(in the rows, 128 means zero)
Each path below is one point turned by a fixed rotation once a step. After each direction that follows a path, write how fast that rotation turns it, in degrees a step (0 if it stays still).
Each turn is a multiple of 5 degrees from 10 to 175, or 0.
Each row of a path follows its step; steps can be skipped.

step 0: [136,153,155,143,73,143,100,126,110,107,148,95,218,124,150,159,147,164,129,140,92,110,144,122,105,117,160,127,61,146,115,154,121,155,175,88,147,153,133,86,131,116]
step 1: [92,140,123,132,81,143,159,123,169,133,115,185,132,124,151,130,69,137,165,137,169,135,68,105,130,117,166,62,110,122,138,116,128,144,127,132,132,95,125,86,172,181]
step 2: [135,131,133,121,151,136,176,198,136,89,160,85,135,141,162,125,192,120,118,113,138,143,81,104,125,159,116,94,125,212,139,119,136,138,150,108,152,160,148,116,168,119]
step 3: [123,147,181,128,95,193,126,100,119,132,172,101,161,85,145,181,95,146,156,165,118,123,144,128,160,132,102,120,80,142,108,119,119,192,154,160,134,140,170,127,119,167]
step 4: [53,100,159,171,92,140,131,114,149,90,123,120,136,151,164,127,126,166,143,131,145,148,46,84,130,138,151,94,131,115,162,83,122,115,101,95,155,112,110,166,130,146]
step 5: [148,116,123,106,132,153,151,136,110,92,166,100,174,161,147,186,172,142,127,106,146,125,91,124,114,205,101,96,126,138,119,137,120,124,161,130,99,122,134,38,109,118]
step 6: [147,185,160,143,86,140,136,81,130,151,166,113,121,92,160,157,99,146,126,153,171,166,126,83,104,129,172,87,142,160,102,151,96,149,141,157,186,117,141,141,100,161]
step 7: [86,94,103,200,162,145,130,150,134,116,138,97,152,165,156,135,154,154,108,186,152,134,89,129,124,112,180,98,67,150,124,77,156,113,143,96,143,108,136,110,129,132]
step 8: [135,172,158,99,114,184,93,137,150,131,139,115,166,121,136,200,120,122,139,85,152,124,84,157,108,168,100,82,114,133,82,142,160,139,138,125,140,91,128,103,184,109]
step 9: [102,134,98,118,88,142,134,135,118,111,168,87,144,101,200,136,94,123,145,123,91,145,84,75,78,87,196,110,137,149,151,136,111,148,126,142,162,154,169,130,123,134]
step 10: [92,97,128,155,118,124,157,113,173,113,132,128,197,145,148,127,166,180,139,116,119,102,147,149,165,140,153,75,99,167,112,107,138,155,193,102,134,108,131,87,150,171]
step 11: [151,192,159,90,98,165,132,151,137,93,129,166,158,103,144,133,133,132,133,165,166,158,63,84,111,149,97,80,94,126,108,134,109,158,95,91,140,142,131,120,167,147]
Directions:
[110,136,137,139,134,117,125,118,124,118,116,143,133,122,122,114,130,117,133,132,132,122,115,130,126,135,132,123,127,123,125,121,154,133,138,118,120,122,132,125,117,130]
115
[124,134,129,131,116,128,122,142,127,120,120,132,139,135,112,140,112,135,135,127,141,126,114,136,124,128,124,141,124,113,146,125,127,121,120,125,135,128,118,118,136,115]
100
[117,128,120,107,126,125,127,121,134,122,115,128,143,126,139,136,127,135,119,114,124,129,129,118,135,123,122,142,140,121,123,119,117,131,132,111,133,122,131,123,107,131]
70
[136,148,129,119,131,128,106,123,133,126,140,145,120,142,125,145,123,118,134,139,110,126,126,118,134,124,123,120,124,124,135,132,128,131,137,127,135,133,122,130,119,134]
135
[143,120,135,130,128,143,124,133,128,141,131,140,148,125,130,128,121,121,128,123,128,140,128,145,140,141,137,136,129,129,126,128,122,137,150,128,114,124,115,131,124,126]
145
[131,119,122,144,144,139,146,135,136,119,140,143,115,128,128,130,131,135,132,111,118,126,123,132,140,124,140,128,128,123,134,129,133,120,126,117,146,125,128,127,118,124]
135
